In the data rows, the value 128 means zero.
Two rows play each game, the first against the second. How much does the first row win by? 20 is about a draw, 40 a big win and 0 a big loss. Wins can go round in a circle: one row can beat a second, the second a third and the third the first. Each row has two weighted sums of its numbers, A and B, taken from their middle values. A row wins by its A times the other's B, less its B times the other's A.
[136 108 165 167 103 126  81 166 165 174  67 166 100  83 122 125]
[152 118 203 153 125 132 106 159 135 149 141 161 173  97 123 162]: 16
[136 108 164  78 114 138  98 103 155 149 146 169 190 179 120 158]
[102 164 130 132 194 148 155 100  80  92 105 114  94 154 143 174]: 22
[128 140  83  82 167 140 184 108 132 168  64  66  92 140 109 145]
[103 206 153 107 162 117 167  95  75  83 133 152 132 190 157 205]: 20
[153 116  97 167  88 131 132 104  98  32 137 116 167 101 146 135]
[148 101  72 105 108 112 103  79 132  82 189  97  87 202 165 104]: 21
[125 160 154  79 147 132 176  73 112 151  80  93 128 162 119 199]
[147 110 149 118  71 124  99 159 134 144 173  87 170 159 141 105]: 27
[117 255 222 101 132 140 197  88  93 104 173 201 175 236 194 255]
[123 112 104  83  75 128  91 125 157 135 107 123 158 142 145 134]: 18
[109 118 145 106 135 146 110 149 169 145 146 161 158 138 108 144]
[106 106 180 179 113 122  79 149 142 151  82 187 117  74 119 123]: 22
[131  76  81 105  97 116 101 105 138  61 193  93 100 194 183 101]
[146  76 125  70  65 134 121  84 166 151 113 144 182 186 157 118]: 26
[ 92 124 103 175 151 121  87 165 137 204 100  94  47  73  92  58]
[128  74 136 100 139 155 122 108 137 150  83 138 130  83  93 117]: 31
[142 116 145 166 117 117 106 103 113  69 118 153 165 105 143 147]
[126  87  38 107 107 134 104 129 148  72 192  67 101 172 164 107]: 19
[113 111 172 180  91 120  99 125 157 134  72 162  89  66 120 111]
[109  97 121 174 130 140 108 153 143 195  98 142  73  66 121  78]: 5
[116 103  77 138  58 111  85 137 190 172 155  77  85 164 150  66]
[130 129  77 135  70 103  65 178 196 119  83  70 100 137 165  65]: 26
[131 145 135 142 179 150 137 144  97 152 109  66 112 127 100 134]
[111 138 114 173 131 113  99 130 143 168  83 142  68 104  98  63]: 21
[143 128 145  61  83 127 119 141 147 132  86 157 198 119 119 156]
[137 111 168  87 113 153 115 117 170 129 128 188 192 177 114 164]: 20
[112 220 151 113 158 128 195 104  88  93 170 142 135 189 155 211]
[ 97 125  89 157 141 115  74 158 179 182 103  87  62  93 105  79]: 19
[131 139  87 100 133 134 132  92 143  64 180  99  84 179 176 132]
[141  99  83 143  67 134  62 151 190 148 152  72  86 173 176  75]: 22
[111 138 145 136 122 137 107 114 160  82 191 148 172 137 114 157]
[113 255 255  11  98 117 220  70 116 163 131 255 222 252 209 255]: 38
[110 162  94 136 145 115 144 109 139 157  91 119  40 119 117  81]
[106 253 183 107 125 111 154 118 130 184 105 174 135 197 177 194]: 9
[133 134 170 124 104 117 104 179 113 148 179 133 162 140 137 125]
[114 136 125 147 121 142  94 153 120  96 177 180 164 114 116 138]: 18
[138 100 163 115 100 123 133 156 128 114  77 162 173 109 117 169]
[124 118 135 153 170 131 182 158 103 166 136  89 104  87  93  97]: 30
[109 255 244  75 140 132 213 130  99 165 152 168 198 203 183 244]
[132 104 183 100 116 124 125 143 137 119  89 195 173 118 115 161]: 16
[ 99 101 136 154 160 120 121 128 112  96 147 171 141 102 125 125]
[138 106  72 118 165 133 141 121 121 159  56 120 102 128 100 129]: 14
[129 210 122 105 197 135 181  70  83  77 151 126 125 195 147 188]
[122 116 181 110 114 111 112 156 142 168 182 132 186 153 128 123]: 19
[121 143  89 140 163 105 179  99  71  60 138 158  98 110 113  97]
[148 133 105 140 194 148 160 124  88 169  89  87  88 131 108 112]: 10
[119 207 106  91 176 107 132 123 146 165 122  76  71 158 143 138]
[113 116 117 149 183 124  83 139 119  92 157 148 115  77 116  96]: 21
[113 144 128 143 143 150  59 117 125  76 206 181 133 124 120 126]
[114  98 154 119  54 103  78 102 198 197 127  96  99 175 116  83]: 19
[147 105 117 162 107 132 122  84 100  47 130 109 170  92 152 142]
[ 95 135 115 171 124 139  67 157 187 172 147 130 110  91  83 101]: 19
[123 118 184 165 114 127  78 160 192 194  95 185 124  93 123 122]
[130  86 108 149 149 155 126 157 122 169 133 116 107  77  77  78]: 26
[119 103 138 163 154 140 112 148 119  97 165 151 136 108 107 107]
[154 115 154 133 150 150 168 150  86 138 130 148 122 106  98  84]: 21
[110 139 107 153 149 125  79 126 116  92 201 177 138 117 122 117]
[148 128 157  88 105 114 110 142 131 153 129 153 196 141 118 161]: 28
[117 205 121 137 172 118 138 125 129 181 100  91  45 147 135 130]
[136  97 140 139 139 136 137 183 110 167 144 149 155  82 105 104]: 15
[124 255 255   8 118 141 219  68 134 147 106 250 234 255 204 255]
[139  88 219 178 117 120 138 167 126 126 108 164 155  62 105 128]: 32
[152  88 129 145 115 112 158  76  75  27 147 144 152  81 109 156]
[151  62  90  56  56 120 138  92 153 135 134  69 127 198 173 122]: 34
[148 129 100 124 111 130  83 140 137  86 170 120 140 150 139 124]
[141 104  81 133  99 122  86 130 126  79 192 104 127 168 152  97]: 17
[151  99 110 111  96 102 125 145 152 133 190  52 114 167 145  97]
[140 255 255  64 149 133 219 108 101 148 181 202 190 223 196 255]: 26
[123 111  48 112 112 142 129  83 136  94 178  82 109 166 174 108]
[158 137 193  79  82 145 108 109 140 147 124 174 165 148 122 173]: 24
[126  66 138 104 115 126 135 132 138 160  84 169 144  96 101 111]
[114 120  93 101 174 140 175 115 100 128  42  60  88 129 104 158]: 22
[159  95 171 104  99 150 115 126 148 130  85 184 154 104 115 149]
[131  98  77 158 160 129  82 122 102  82 186 126 112  84 105  84]: 15
[122  78 135 157 178 128 129 170 122 163 160 105 127  73 115  78]
[121 152 170 136  89 145  67 155 184 184 143 175 131 147 114 137]: 18
[133 181 145  97 219 117 198 124  93 138 133  53 111 138 148 145]
[143 109 165 134  68 136 114 140 131 168 198 100 175 156 130 117]: 22
[ 93 156  99 155 172 122 164 111  73  99 117  93 115 150 144 162]
[114 176 113 128 155 138 111 109 144 181  73  80  53 141 122 138]: 29
[142 145  85 147 104 124 118 106 116  65 129 100 146 134 161 112]
[124 105 116 151 149 121 113 137  90 106 154 166 143 100 109 103]: 20
[115 255 255  17  97 141 200  55 132 151 118 255 210 236 212 255]
[101  95  77 171 191 130 100 151 107  86 183 117 106  74  88  77]: 19
[130 124 103 148 160 134  74 110 125 113 188 152 136 113 132 131]
[ 84 144 118 148 142 128  48 152 170 184 154 160  98 107 108 109]: 18
[111 110  60 113 161 130 171 110 131 138  94  85  85 117  89 116]
[132 142 160 155 139 137  81 130 130  93 192 166 191 119 119 159]: 24
[ 94 115 184 179 108 106  79 148 154 177  80 188  97  66  82 110]
[158  79 147 113  83 134 169  94 140 116  73 152 172 100 108 179]: 26
[ 98 152  80 181 179 120 109 151 148 192  66  74  32 112 112 112]
[142  88 116  65  77 111 118 103 136 145 140 124 158 184 135 114]: 12
[138 127 112 121 100 137  82 133 111  94 147 113 154 135 149 117]
[164  99 117  98  87 128 125 148 151 162 184  87 151 162 140  87]: 23
[118  86 114 170 189 136 145 164 112 133 145  83 134  91 106  96]
[138 115  85 148 156 147 148 101 107  95 122 146  99 102 108  81]: 32
[147  74 138 131 145 124 135 109 122 166  49 149 119  91  97 111]
[ 91 147  83 198 172 129  98 144 159 201  72  88  41 102 103  94]: 24
[149  99 127 100  94 122 117 135 175 152 178  61 140 192 143  99]
[130 104 161 172 139 103 127 125 116  76 118 161 159  84 126 142]: 28
[170  86 145  98  55 123 188  80 130  94 111 125 175 118 113 162]
[115 190 130 115 181 135 173  91  55 104 108 144 125 182 132 210]: 16
[143 163 154 135 178 124 207 143 111 155 104  96 125 128 122 181]
[ 94 101  66 172 203 149 108 135  98  79 159 106  88  86 100  75]: 37
[ 96 132 113 161 148 132  91 155 150 189  81  95  53 104 105  78]
[124 144 122 148 190 141 171 136  97 167  90  79 111 120  98 126]: 12
[149 130  52 146 108 131 111 111 122  53 124  67 130 156 179 104]
[108 204 138 120 163 136 139 128 141 181  96 114  53 142 140 157]: 29
[145  83 159 104 127 130 146 132 133 161  80 170 147 111 103 144]
[109  71  77 167 188 152  99 143 111 112 178 117 105  88  89  85]: 23
[146 116 107 148 112 136 140 112 116  47  99 118 163 110 144 152]
[174  92 156 124  91 136 151 110 144 118  39 176 186  89 115 159]: 17
[133  69 116 100 124 132 144 129 129 163  87 161 134 101 118  90]
[133 115 100  94  94 126 147  94 164 178 143  60 132 168 156 114]: 18
[103  99 106 132  70 132  61 126 201 177 149 105 101 164 136  73]
[119 161  71 153 199 142 142 103  83  54 129  88 105 138 118 141]: 17
[160 107 117 100 134 103 168 108 122 135  56 149 112 120  94  99]
[146 136  54 154  88 138 116 116 114  47 115  83 135 142 154  92]: 19
[114 197 185 105 172 126 187 122  77 169 122 113 149 165 145 196]
[162 132 122  87  77 111 103 196 125 155 149  92 171 117 142 109]: 12
[152  77 117 110 117 142 122 166 141 142 181  47 137 170 165 106]
[126 116  58 101  98 135 131  87 144  61 183  91 106 158 161 119]: 16
[171  86  92  67  57 143 140 116 145 125 147  88 135 187 157 108]
[124 140  97 136 157 125  54 134  98  97 194 163 141 117  99 122]: 20
[150 113  91 104  38 114 163 108 118 103  50 114 166 127 156 137]
[142  94 116 181 147 137 118 129 105 101 136 183 135  86 128 127]: 24
[143 107 173 148 119 143 171 159  98 114 104 177 129  91  89 107]
[152  88 108  57  75 120 105 144 164 112 121  82 108 175 182  97]: 21
[131 106  84 113 179 126 143 106 132 152  80  67  67 138 100 155]
[134 101 174 141 151 126 169 148  97 138 103 149 124  81 107  83]: 22
[159  90  83  75  83 136 115 141 144 123 179  78 124 176 166 102]
[143 186 167 117 177 120 211 120  88 155 112  75 137 172 140 189]: 27
[ 83 168  84 149 164 120 124 136 139 183  71  96  43 108 117 108]
[169 147 101  78 122 138 201  90  94 115 112 139  95 169 127 114]: 33
[135 128 130 176 138 153  92 128 107 108 164 161 169 121 107 159]
[108  92 121 155 156 121 122 138 116  90 151 166 129  84 111 119]: 20
[131 163  50 139 199 124 169  87  85  87 141  86  90 147 161 127]
[123 109 179 136 107 139 137 185 127 163 140 186 171  91 119 115]: 21
[136 153  87 140  80 113  98 139 115  90 135 118 158 127 149 136]
[162  75 162 106 107 116 174 113 126  95  46 183 152 115  98 132]: 22
[151 102 151  80  86 154 145  97 179 139 133 156 184 159 126 141]
[169 115  84 115  88 116  98 162 117 124 120  51 135 121 153 106]: 29
[ 95 101 129 178 129 123  85 145 163 194  79 141  74  69  80  77]
[122  98  93 182 189 152 120 117  87 108 143 129 105  95 109  87]: 14
[152 145  71  72 157 129 201  92  98 130 102 112  80 150 114 129]
[132  76 123 132 114 138 125 107 140 134  75 150 121  89  87 115]: 22
[109 180 100 120 206 134 152 104  73 102 122  74  95 136 134 149]
[127 161  64 132 194 107 156  91  95  85 129 115  67 125 118 106]: 20
[154 124  90 159  80 110 138 104 105  26 127 107 162  93 141 131]
[110 135 101 145  62 128  48 159 174 159 104  91 107 113 146  86]: 20
[ 92 206 138 111 155 129 136 127 109 167 100 103  87 169 171 156]
[148  94 160 113  75 117 138 107 132 122  69 171 156 112 131 159]: 19
[130 105 148 171  77 113 115 111 157 123 109 111 131  66 103 138]
[114 123 183 155 100 152  81 160 159 161 102 163 115  92 128 121]: 13
[144  73 126 107 130 130 144 108 111 146  50 143 127  81 131 117]
[107 110 113 129  70 127  56 144 180 164 164 104 124 152 159  81]: 18
[124  83 157 141 145 134 139 171 112 190 130 115 163  90  98 102]
[100 140  75 109  86 127  92 129 214 174 113  75  51 153 150 115]: 23
[124 208 150 101 168 124 203  97  57 103 150 141 123 191 159 209]
[146 117  78  39 102 144 162  60 175 133 112  99  89 156 165 156]: 24
[125 118 112 148 190 149 150 152  99 166 131  68  98 109 112 126]
[100 166 109 143 188 126 153  83  82  99 110  96 103 161 133 171]: 21
[127 107  79 119 181 139 154  90 125 135  76  93  92 127 120 132]
[162 135 169 117  77 129 101 171 141 121 153 109 175 135 129 118]: 14
[104 101 190 195 106 141  85 155 162 153  71 178 128  76 113 107]
[ 83 139 116 152 120 120  68 173 163 182 151 153  92  91 102  79]: 26
[147 100  56  91 113  98  91 123 133  59 190  81 101 183 165  83]
[100 133 164 136 122 133  82 124 119 100 199 183 180 143 138 142]: 14
[119 120 168 112 138 121 105 153 140 162 180 152 175 129 104 138]
[137  89 127 153 153 146 125 130 110  67  97 192 119  70 126 104]: 24
[111  86  99 163 165 139 123 141 112  93 131 158 122  86 113  92]
[128 107 130 176 159 140 154 146 106 179 116  90 114  89 102  86]: 25
[140 103  94 109 159 126 156 101 124 157  40 141  95 117 102  97]
[117 109 114 117 113 124 102  83 131 101 176 108 148 169 142  96]: 17
[ 98  99 121 191 140 129  58 189 167 201 108 148  71  84  88  83]
[131 195 180 101 166 131 192 132  65 174 121 138 154 166 145 195]: 15
